[133 154 114 112 107 145 108] 145

[[118 123 109 128 126]
 [105 140 110 147 138]
 [126 108 112 124 113]] 128

[[145 127 105 150]
 [150 120 116 154]] 105

[151 128 122 129 117 134] 117

[157 153 127 109] 127

[121 139 151 147 144 155] 144
---
[149 114 150 129 140 113 108] 114

[[146 156 135 141 106 116]
 [114 113 151 132 111 107]] 113

[137  99 106 111 136] 99

[106 119 127 140] 119

[151 137 147 122 157 156] 137

[133 103 105 106] 103

[103 126 128 154] 126

[[121 115 102 132]
 [132 154 137 126]] 154
---
[155 136 109 149 123 112 148] ans = 112
[103 105 105 129] ans = 105
[142 126 151  98 154] ans = 98
[112 150 107 115 109 143 152] ans = 143
[151 148 105 123 138 134 126] ans = 134
[125 141 123 155 156 125 157] ans = 125
[111 154 131 124] ans = 131
[129 102 120 143 126 124] ans = 126
[111 133 129 103 115 122 120] ans = 122
---
[[112 122 123 132 134 136]
 [128 122 117 129 152 146]
 [120 114 119 145 136 123]] -> 119

[[136 128 127 122 150 134]
 [138 146 138 134 119 133]
 [134 143 132 122 143 138]] -> 132

[[139 118 117 118 137 137]
 [108 141 147 149 111 109]
 [106 147 143 150 112 109]] -> 143

[[130 108 127 120 121 106]
 [135 103 128 118 120 102]
 [131 106 128 120 124 101]] -> 128

[[150 104 113 103 143 148]
 [153 112 109 106 148 147]
 [110 141 138 144 112 114]] -> 138

[[133 110 143 123 128 123]
 [141 122 119 129 107 109]
 [146 134 130 139 126  99]] -> 130
---
[113 102 151 124 122 121] ans = 113

[ 99 100 101 156 155 157] ans = 100

[[149 145 150 151 151]
 [151 144 155 149 147]
 [149 148 152 154 149]] ans = 145

[127 132 114 131 141 137 152] ans = 127

[132 124 103 133 141 111 140] ans = 111

[141 147 150 143 151 146] ans = 143

[[112 127 118 130 141 151 138]
 [140 127 131 131 133 131 153]
 [131 128 124 137 141 132 116]] ans = 116
---
array([[120, 117, 105, 131, 146, 131, 120],
       [144, 117, 105, 125, 144, 129, 133],
       [125, 117, 138, 120, 156, 141, 123]]) yields 156

array([[152, 134, 135, 124],
       [133, 121, 119, 129],
       [151, 128, 134, 126]]) yields 128

array([[115, 142, 140, 130, 145, 107],
       [150, 134, 133, 149, 134, 132],
       [154, 137, 133, 153, 133, 134]]) yields 153

array([[134, 132, 135, 129, 106, 114],
       [131, 154, 115, 128, 142, 134],
       [134, 139, 133, 127, 111, 116]]) yields 127

array([[122, 133, 104, 144, 118, 143],
       [139, 128, 157, 116, 143, 118],
       [139, 128, 158, 116, 143, 117]]) yields 116

array([[104, 154, 153, 153, 102, 103],
       [105, 154, 153, 152, 102, 104],
       [104, 154, 153, 153, 102, 104]]) yields 153

array([[105, 125, 101, 111, 124, 140, 106],
       [131, 111, 132, 145, 120, 126, 109],
       [140, 125, 141, 123, 131, 125, 144]]) yields 131
---
Input: [117, 149, 116, 158, 114, 144, 101]
Output: 116

Input:
[[151, 107, 147, 109, 111, 108, 149],
 [148, 112, 142, 111, 112, 112, 148],
 [115, 143, 116, 145, 140, 137, 114]]
Output: 147

Input: [124, 115, 101, 123, 125, 99]
Output: 101

Input: [150, 125, 108, 123]
Output: 108

Input:
[[130, 110, 123, 121, 118],
 [134, 106, 121, 121, 116]]
Output: 123

Input:
[[103, 152, 104, 102, 106, 154],
 [106, 149, 109, 110, 104, 151],
 [103, 156, 105, 102, 106, 155]]
Output: 104

Input:
[[152, 134, 123, 139],
 [128, 137, 113, 120]]
Output: 123
---
[104, 122, 131, 137] out 137
[157, 133, 136, 115, 130, 153, 116] out 116
[116, 100, 111, 150, 117] out 117
[130, 142, 149, 128, 131, 136] out 136
[144, 131, 125, 128, 103] out 103
[130, 133, 137, 148, 153] out 153
---
147,105,124,148,139
112,148,131,111,118
146,106,124,147,138
value 146

138,106,108,157,130,150,147
114,138,143,122,122,147,147
117,138,145,123,124,148,147
value 117

115,124,118,141,152,124
153,144,144,120,112,151
144,140,128,125,123,127
value 144

109,149,114,148,155,147
154,102,151,104,109,103
147,103,147,104,111,104
value 147

112,123,130,126,120,113,105
114,122,128,126,121,114,110
114,122,127,125,119,115,109
value 114

123,106,121,144,130
139,102,133,113,126
139,101,123,114,130
value 139

117,123,129,130,135,131,149
144,132,133,126,123,132,102
111,118,131,127,133,132,152
value 111
---
array([119, 150, 100, 146, 141]) gives 150, 100

array([[139, 143, 140, 123, 137, 135],
       [138, 124, 140, 129, 140, 153]]) gives 153, 123

array([131, 101, 123, 133, 139, 147]) gives 147, 101

array([[111, 130, 133, 123],
       [150, 128, 126, 128]]) gives 150, 111

array([150, 147, 137, 137, 115, 138, 135]) gives 150, 115

array([102, 149, 126, 115, 131, 145]) gives 149, 102
---
[119 112 107 152 128] 107, 152
[151 133 144 150 156] 144, 156
[111 130 157 144 124] 157, 157
[136 149 131 156 116 135 111] 156, 156
[152 111 135 145 132 135 129] 145, 152
[117 119 104 132 120] 104, 132
---
[[128 128 129 127 133]
 [106 153 119 109 121]
 [134 132 117 122 133]] result: 119

[[132 111 143 138 125 125 147]
 [129 106 140 128 120 127 150]
 [117 103 133 141 130 135 132]] result: 128

[148  99 104 148 156 105 106] result: 148

[126 116 125 150 134 130 146] result: 150

[111 131 128 149 135] result: 128

[[104 137 135 103 128 135 129]
 [ 99 121 147  99 137 141 143]
 [ 99 137 128  99 123 123 127]] result: 99

[[126 121 119 125 122]
 [129 137 138 129 133]
 [127 106 126 133 133]] result: 138

[130 154 145  99 105 139 114] result: 99

[108 154 154 107 100 151 151] result: 107
---
[[139 152 119 125 135 134]
 [115 119 132 120 118 137]
 [122 102 137 124 117 121]
 [131 140 128 133 132 127]
 [146 140 117 131 142 131]
 [132 117 126 130 133 137]
 [133 115 125 131 136 137]
 [139 140 122 132 134 124]
 [127 131 128 121 124 135]] --> 115

[[133 127 135 127 127 125]
 [141 124 125 124 119 119]
 [112 128  98 130 130 128]
 [119 131 126 124 130 121]
 [120 126 119 130 130 131]
 [126 130 138 130 124 111]
 [118 141 138 127 137  99]
 [133 129 131 126 125 124]
 [129 129 148 125 124 124]
 [127 129 127 124 129 129]
 [137 142 138 147 117  98]] --> 141

[[124 138 121 136 142 143 131 123 120 121 123 149]
 [110 136 146 125 118 132 137 127 132 129 119 128]
 [119 141 137 123 124 141 138 131 138 135 125 133]
 [138 112 133 130 114 111 129 130 128 142 132 125]
 [127 120 127 137 127 118 110 127 125 124 106 143]
 [128 141 117 132 142 122 155 129 124 136 121 133]
 [102 142 119 127 116 138 109 130 121 128 106 118]] --> 110

[[118 118 121 122 128 138 127 125 127 126]
 [135 132 124 122 128 119 118 118 114 109]
 [142 131 125 128 123 126 113 109 109 102]
 [132 116 129 128 121 135 128 132 141 146]
 [101 116 104 110 128 132 126 132 138 129]] --> 135

[[125 129 127 123 122 131 125 131 127 131 122]
 [124 128 127 121 120 128 124 132 127 132 128]
 [114 133 128 107 105 128 118 139 127 140 103]
 [118 132 127 114 112 139 121 136 127 136 110]
 [129 128 127 128 127 128 128 128 127 128 128]
 [128 128 128 133 133 124 130 126 128 126 134]] --> 124
---
[[122 139 127 128 123]
 [125 125 150 130 134]
 [128 116 136 138 126]] value 123

[[137 137 127 139 129 127]
 [145 145 134 152 126 135]
 [146 147 126 148 133 126]] value 127

[[130 152 119 127 138 130]
 [126 120 139 130 132 130]
 [145 139 129 111 125 125]] value 130

[[125 121 139 117 107]
 [129 140 135 128 155]
 [142 137 142 131 125]] value 107

[[137 104 133 135 134]
 [132 125 133 122 134]
 [119 113 152 131 115]] value 134

[[129 127 150 145 134 140 124]
 [129 127 150 145 134 141 124]
 [129 127 150 145 134 141 124]] value 124

[[118 126 116 128 130 140 122]
 [148 148 107 119 132 153 106]
 [126 119 132 131 139 141 127]] value 122

[[139 105 135 119 131 135 122]
 [127 132 133 102 122 128 115]
 [135 129 132 102 122 127 116]] value 122

[[117 128 125  99 125]
 [117 128 125  98 125]
 [139 128 131 157 131]] value 125
---
133  157  116  123  105 -> 116

150  126  111  152
111  138  107  154
150  143  134  121
-> 134

110  152  132  134  143  108 -> 132

149  140  134  138  152  144 -> 134

111  156  148  146 -> 148

128  110  112  155  125  104 -> 112

154  106  111  142  146  135  114 -> 111
